Each path below is one point turned by a fixed rotation once a step. After each direction that follows a path, write how fast that rotation turns it, in degrees a step (0 if it stays still).
Each turn is a multiple of 5 degrees from 10 to 175, or 0.
Each row of a path follows its step; steps can be skipped.
Rotation 1:
step 0: [  8  15   8 -13  -3  -2  -1   3   9   4  12  10  -8  -8  -1   1  -9   0
  -5  15  -1  14 -12  -8   7  10   2   4  -3  -7   1 -16   0   1   9   2
  11]
step 1: [-11  -4  -3  -7   8  -2  -5  -5 -14  -1  12  11   5 -18  -5   3  -5   7
  -3   9   4  15  -7  -2  -3  -9  14   3   2   2  11   8   2  -1   3  -8
 -16]
step 2: [ -1  -5  -6  -8  10  10  -5  -7  15   2 -16   7  -4  -3   9  13   1   0
  -3  -3  -1   9   6  -7  -6  -5  11 -11   6  -4  -9 -14  -7  11  -4 -13
  -9]
step 3: [ -1  -7  -5   8  10  -6  -5  10   3  17  -9   0  14  12  -9   2   0   1
 -12   9  -9  19 -14   7   4   8   1   4  12   3  -5  -7   6   3  -1  -1
   4]
step 4: [  0   2 -14  13 -11  -6  10  -7 -11   1  -4   4  -9   3   9  -2  -2  -7
 -10   3  -3  -5 -20 -15   6   0   2   8  11   2   7  -5  -1   3   2 -14
 -10]
step 5: [ -2  -3  12   9   4   1  -1 -16  -5  13   3  16 -11   0   2   1  24  -8
 -12   8  -1   3   6 -10  -6  -1   3   2  -4   5  -5  -1  -6  -5 -13   2
   6]
step 6: [ -3  12  -4  16   8   6 -11  -4  -1 -10   1  14  -2  10  -5  -9 -18   9
  -1   5   1   1  -2  -1  -6  -2   6   5   0   0  -6 -15   5  -2 -22   3
   8]
step 7: [  7  -4   2   3   1   3   3   5   3   5  -5 -10 -16   1  -9   5 -18   6
  -8  16   4  -2   0 -12  -1   2  14   6  -2  19   2   3 -12  -6   0   7
 -10]
step 8: [  2   3  -1  -9  -2  -2   3   1 -15  15 -17   1  -3 -10 -11  -4   5   0
  17  -3   1  -2  -5  -7  -7   0  13  11   3  -4 -16   5  -1   6 -14   1
  -7]
step 9: [ -7  -2  15   1  -5  12 -15  10   3  -5  -2  -7  -4  -1  -2  -2   3   6
  -1  -7 -10   8  -4 -20   5  -6  -7  13   7   6 -19  -7   6   0  -1 -10
   4]
step 10: [ -6  11   9   3 -12   1   2  -5  -5  10  12  -6   2  -2  -1  17  -2  16
  -7   0  -5  -9  -9   9  -5  10  11   3   7  18  -2  -2  10   6   0  -8
   7]
step 11: [  0   9   1 -17   2   4   1  -9  -4 -13  -6  -1  -2   1  -9   3  11 -10
   4  12 -17  -9  -9  -3   9  -9  17  -6  -1   8   7  -5   3  -5  -8  -6
   3]
Speeds:
[ 0 -3  2  2 -4  1 -2 -2 -2  3 -3 -3  1  0  5  0  4 -1  0 -4 -1 -1 -4  0
  2  1 -2  4  4  1  3 -2  3  0  1  1  4]
65
[-3 -3  4  2  0 -2  2  5  5 -2  2  1  0  1  1 -1 -1  4  0  2 -1 -3 -6  1
 -1  4  0 -1 -1  0  1 -4  2  1  0  3 -3]
110
[ 0 -4  5 -1  1  1  0 -3  2 -1 -3  2 -3  0  1 -3  4 -2  4  3  2 -1  2  1
 -3 -5 -2  0  1 -2 -2  1  4  4 -2 -2 -3]
110
Rotation 2:
step 0: [ -6  -8  -4   6  20   2   3   0   3  12   6   3 -17 -11  -3  -2   6   0
  -3  -2  -7  -6 -11   8  -8  -6   9   5  -1 -12 -13   1   3   2  -4  -3
   3]
step 1: [  3  -7  -1  -5  -5  21  11   2   6  10  -2   5  -3  -9  -8   4  14   0
  -2  -4   5  -1   3   0   2   4  -6 -10  -6  -9   0  -7  12  -2 -10   6
  12]
step 2: [  9   3   1   1 -11   8  -1  13   8  14  10  -1   2  -4  -4 -10  -1   3
  -3  -9  -7   6  -3  -1  -2  -5   2  -4   6 -12 -14  15   0   5  10  -7
   9]
step 3: [  5   5  -1   0   4  21 -10   5  -4   3   4  -1   2  10   4   5  16   5
  -5   1 -18  -5   7   5   2  -4  -2   4   2   3  -7   4   3   9 -14  -2
   8]
step 4: [  0   2  -7   3  -4   1   6 -11   8   2   6  -9   3  -4  -5   2   8  10
  -6  -4 -13  -7 -13  -7  14  -8   1 -17   1   5  -5   7  -7   8  -2   6
   8]
step 5: [-12   3  12   8   7  -2   4   2  -5   4   9 -14  -9  -2  -6  -7   6  10
   4  -4  -6  -6   0   5  -2   7   8   6  -3  -7 -15   4   1   1 -11  11
  13]
step 6: [ -1   7  -4  11  -5   7  -3  -1   9  17   9   1   7 -12  -3   3  -1   3
  -3  -3   2  -4  10   2  14  14  -1 -10  -2   6  -3  -6  10  -6 -11   2
   9]
step 7: [-11  12  -1   2  -7  13  -5  19   6  10  11 -12  -4   9   2   4  -6  -4
   7  -4   1  -2 -12  -3   6   0   3  -8   6  -4 -13   7   0  -5   6  -1
  -1]
step 8: [  3   2  -4   5   3  11 -20   7   0   2   4  -4   1   4  -2  -2  16  -3
   6  13  -1   0   9 -10  19   1   8   6  -1  -1  -5  -5  -7   5  -6   7
   4]
step 9: [-11  -4  -7  10  11  -1  -4   1  10  15   0 -11   4   3  -4  -2   8   4
  -2   0  -4  -9  -9  -2   4   6   8 -17  -3   0   7   2 -16   9   6  -5
  -4]
step 10: [-13   4   1  -8  11   5   1   3  -8   2   1  -9 -13   0  -2  -5   8  13
   7  -1   8 -10   6  -1  12  10  -5   0  -3 -17   2  -4  -3   0   1  -2
  13]
step 11: [  8   5   4  12  10  -4   0  10   7  13   0   2   9  -7 -16   3  -1   2
   0  -6  -1   2   2  -9  19   9  -7  -2   0  -5   4  -1   5  -3   3 -14
   5]
Speeds:
[-1  1  2  2 -3  2  1 -3  4  1 -2  3 -1  1 -1 -4 -2  2  4 -4  1 -1 -3 -3
 -1  1  1 -6  4  3  1 -1  1  5  3 -1 -3]
145
[ 0  1  2  3  1 -1  0  1  3  0 -2  1 -5 -1 -3  2 -6 -3  2  2  1  4  0  4
  2 -1  0 -3 -4 -2 -2 -1  6  1 -2  1  1]
65
[ 0 -1 -2  0  2  1 -5 -2 -5 -2 -1 -1 -6  1  1 -1 -1  0  2 -5  0  4 -1  2
 -1  1  4  2  4  0 -2 -2  0 -2  1 -2  6]
145
[ 2  1  2 -2 -2 -1  4 -2  4  1  1 -4 -4  5  3  0 -1 -1  0 -1  2 -2  2  1
  1 -4 -1 -1 -2 -1  0  0 -3 -3  6  3  3]
135
Rotation 3:
step 0: [ 13  -1  -6  -1   2  -1   0   5  -5   1   5  -2  -2  12   4  12   2  10
  -3 -10  -5  13  -6  13   3   1 -20   2  -7  -7 -14  10  -4   9  -2  -2
   9]
step 1: [  4   0 -11   4  -4  14   5  -2  -3   5  -4   5  -7 -12 -11   8  -7   6
  -4  15  -8  -2   6   3   8   5  13   7   0  10  -5 -10  -4  -3   6  16
  -3]
step 2: [-16   7   8  -8   8  -8 -16  -1  -2  -3  -4   9   0  10   1   0   7 -14
  -8  -3   4   1   3   5  -9   7   9   0   3  -8  -9  -5   9  -3 -10   6
 -15]
step 3: [-12  -7   7  18  -3 -12   8  -6   3   8  21   0  -4   4  15   1 -17   1
  -6   0   1   4  -4  -2   0  -7  -5   2  -5   4   2   1   6  -1   4  -4
   6]
step 4: [  6  11   0  -5  -1   9   1  15  -9   4  -1  14  -1  -4 -10  -1  -5   3
  10  -1   2   7  -6  -4  11   1 -18 -15 -12   0 -10  -3  -8   5  -1  -3
  -1]
step 5: [ 13  -8  -4  -1   2  -7  -4  -5  -8  -2  -2  -3   6 -12  -9  10   1 -13
 -12  -6 -14   0  -8  12  -1   3  14  12  -1   4  -5  -4 -12   3  -4   7
   1]
step 6: [ -5   4  -3  -2   6   7   0  -1  10  11   8   2 -14  11  11  10  -3   0
   3   0   3 -17  12   5  -7  -5   9  -5   2  -4  -5   0   6   2 -11  12
 -13]
step 7: [-12   0  15   5 -10  -8  -1  -4  -8  -2   0   3 -15  -1   8  -5  -7  -5
  -5   3  17   8  -1  -9  14  12  -3   5   3  -3  -8  -1  -1  -4  -1   0
  13]
step 8: [ -3   4   3  -9   4   0   0  15   1  10   2   9   5  -4  -9  -2 -15   1
  -8   3 -12  13  -7  15 -13  -5 -17  -5   3   3   2   5  -3   0   5  -3
   7]
step 9: [ 12  -6   2   1   5  -2   0  -9 -13  12   5   5   2  -3 -13   1   4  -3
   6   0  -8   2   1 -16   7 -11  12   1  -4  15  -4  -1  -7   5  -7   9
 -13]
step 10: [ -6  11   8   3   8   0  -3   0  13   1   0   6   0  -7   7   3   6 -12
   4  -8   1 -17   2   8   1   1  13   3 -11 -16  -9   0   0   3 -12  -3
  11]
step 11: [  2  -1  -2   6  -6   1   3   6 -12  -6  11  -8 -17   3  13  -1 -17  -7
 -10   5   5  -7  -5   0   3  -1  -4 -10  21   0   2   5  -3   5  -3   0
   6]
Speeds:
[-2  1  0  3 -4 -2  0  3  0  2  0 -1 -2 -1  6  0  6 -2  0  0  0  1 -1 -2
  0 -7  0 -1  0 -5  0  0  1 -4  0  4  1]
95
[ 2 -4 -4  3  2  0 -1  4  2  4 -4 -3  3  1  2 -4  2  0  2  2  4 -1  0 -1
 -1  4 -2  4  0 -1  6 -2 -2 -1  0 -1 -2]
0
Rotation 4:
step 0: [  8   3 -12  -2   1   3   8  -2  -8   1  -8  -9   9  -2  11  -1  15  17
   7  -1   1   5  14   9  12  -2  -8   1   2  -6  -7   3   0   2 -15   2
   0]
step 1: [  2  -6  -4   5  -5 -10   1  -7   2   1  -3   5  -2  -6  12  -4  -8   1
   5 -11  -7   6   0  -4  12 -14  13  -4  21   6   9   0   6  -4  -4   9
  10]
step 2: [ -5  -9  25   6  -1   0  -3  -1  -4  -9  -1 -11  -5  -4   0  -1   9  -7
  -6   0   7   7  -1   5 -13  -1   7  -3  13  13  -5   5  -3  -7  -4   8
  -5]
step 3: [ 12  20   9  -3   2  -9  10   3   1  -3  -9   2  -4  -8   0   0  13   9
   2   9   8  -5   2   1   2   5 -10   9   5   3  -2   2 -13   0 -16  -2
  -1]
step 4: [  0   6  -7   2  -2  -5   6   0   0  -7  -4  25  -6  11   8  -4  -5  -7
  -2  -4 -11   0  -9  -7   1 -13   0  10   7   8   8  -9  -1   4  -9  -2
   0]
step 5: [ -3  -9   6  10   3   3  -6  -3   8   3   6   1 -15  18  -2   5  10  -6
 -12  -9   4  -2   1   4 -19   0  -6   3   2   6   4   2   8 -11   1  -6
  -3]
step 6: [  8  15  -2  -1  14  -5   3   5   5   5   2 -11  -2   0 -10   6   4   4
   0  -7   1 -17  12  -7  -3   7   7   3  -5  -2   4   6 -10  -2  -8 -15
 -10]
step 7: [  6  -4 -13   2  -2   5   6  -2 -11  -8   7   7   2   0  13  -3  -8   2
   7  -3  -5  -9   0 -13  -8   4   8   6  -5  -5  13 -17  -3  12   0   1
 -10]
step 8: [  3 -11 -15  20 -10   3   0 -13   8  -1  14  -7   0   0  -2   8   8 -10
   1   4   8   0  -1  -3 -12   2  -5   0  -2  -5  -4  -3  12  -5   6   5
   4]
step 9: [  9  16  -3  10   8   6   1   3   1   1   6 -16   9 -10 -11  -2   1  -9
  -2 -11  -4   7   8  10   6  -2   8  -4  -6 -12  -8   0  -2  -5  -9  -4
  -1]
step 10: [ 12   6  -3  -4  -5   3 -12  -1 -14   3  -7   2   0  -7  11  -7 -10   8
   3  -2   5   5   0   8  -2  -5   9  -7   7 -14  11 -18  -4   2   2   7
  -3]
step 11: [ -6  -4  -8   6 -16  -5 -11 -11 -10  -7  -6   2  -2  -4 -13   8  -3  -3
  -2   9  16   2  -1  -9  -4  -8  -1  -5  11   4  -6   4   2 -10   1  12
   4]
Speeds:
[-3 -3  3  0  0  2  4 -3  3 -1  3  1  0 -3 -1  2 -6 -4 -4 -1  1 -2  3  1
 -3 -2 -2 -1  2  1 -1  2  5 -3  0 -1  2]
110
[ 2 -3 -2 -1  1 -1 -3  2  1  3 -1 -1  1  4  1 -1 -1 -3 -3 -4  0 -4  3  5
  5 -3 -2  4  3 -2 -2 -2 -2 -3  2  3 -2]
80
[-1  2 -3 -1 -1  0 -1 -1 -4  3 -5  1 -5  4 -2  1 -4  3 -3  2  1  1  2  2
 -2 -4 -1  0 -4  3  0  2  0 -1  1 -5 -1]
55
[-1  1 -2 -1 -3  5 -6 -1 -4  1  0  1  5 -2 -6 -2 -1  2  1  1 -2 -1  1  0
  0  0 -1 -3  0 -5 -2 -1  2 -2  2  1  2]
25
Rotation 5:
step 0: [  7   8   1   0  -8  15  -5   0  -5   3  -5 -14  -6   6   4 -16   0   7
  -8  12  -7   3 -17   3  -5  -3  -5  -8 -11  -5 -11  -5   1  -6   8   5
   4]
step 1: [ -6   2  -8  -9   1  -4 -16  -6  -9   1   1   5  -5  -9   3 -10  -6   3
   1   3  -2   6   4  20 -11  -3   4  -4  -5 -13   2  -2  -1  -1  -8  16
 -11]
step 2: [ -6 -10 -12  -1 -10  -6   5  -3  -2  -5   8  -3 -20   1 -11  -1  -9  11
   7   8   3   0  -3   6 -10   2   4  -4  16   3  10   6  10  -3  -6  -1
   3]
step 3: [ -2   6  -9  -8  -7   3  -5  -1  -6   1   8 -10   0  -5 -18   2  -2   7
   2   5  -2   1 -16  -3  12   3   1  -5  11  -6  -6 -11 -10 -10  15   0
  11]
step 4: [ -8  -3   2  -2   2  -3  -9  -6 -15   8  11  11  10   3  -6  -7 -21  -1
  -6   5  -1   6   3   1   1  11 -12   1 -10 -12   4   1 -13  -7   2   4
   6]
step 5: [  0 -17   4  -2  -7   0   1 -12  -7   9  -2   1 -14  -2  -6   7   3   7
  -8  10  13   8   7   9   3   8  -1  19   1   2   5  13  -4   0   0  -2
  -3]
step 6: [  4 -21   0  -4  -4   9   1   4  -6  -9 -10 -14  -6  -5 -11   6   3  -1
  12  -3   6   1  -3  -1  12   6 -11   1   0 -13 -12  -3   8  -6   7  -3
   0]
step 7: [  2 -17  -3   0  12  -4  -6  -6  -1   0   4  -7  -1   0  -7   0 -13  -1
  -5 -11 -17   8   2  -7   5   9   9  -6 -18  -8  -4  -7  -1   9   8   3
   1]
step 8: [  1  -5   6  -2   1  15   8  -6  -7  -1 -10  -9 -18  14   4 -12  -9   8
  -8   3   2   6  -3  -4  -2   6   8   4 -10   8   7   7 -10   7  -5  11
   2]
step 9: [  2   3 -14  -1 -13  17  -5  -3   0  -3 -12  -2 -10   1  -3   3   7  -4
  10   0   5   2 -12   7   0  -7   5   0  -7 -19  -4   8  -5   4  -2  12
 -10]
step 10: [ -4  -1 -10   3   0  -9   2  -1  -1  -3   5   1 -10  -6  -2   1 -10   3
   6 -14  -8   1 -11  -1 -16  17   4  -6   2 -22   4  -5   6   3 -10   1
  -5]
step 11: [  7   8   1   8  -2 -14  -4  -9 -10  -4   0  -4 -12   8  -7   5  -9  16
  -2   0   1  12 -19  -5  -1   5   9  -2   6  12   3  -3  -9  -4  -1   1
   5]
Speeds:
[ 2 -3  1 -2  1  0  2  3  1  1  2  5 -6 -4 -1  0  0 -3  2 -3  2 -3 -2  2
  1 -5 -2  3  2 -1  0  4  3  0  0  3 -1]
95
[ 1 -1  6  2 -1 -6 -4 -3  0 -3 -3 -1 -2 -3  1  1  2  1  3  0  2  3  1  3
 -4  2 -1 -1  3 -2 -4 -2  4  0 -1 -1 -2]
80
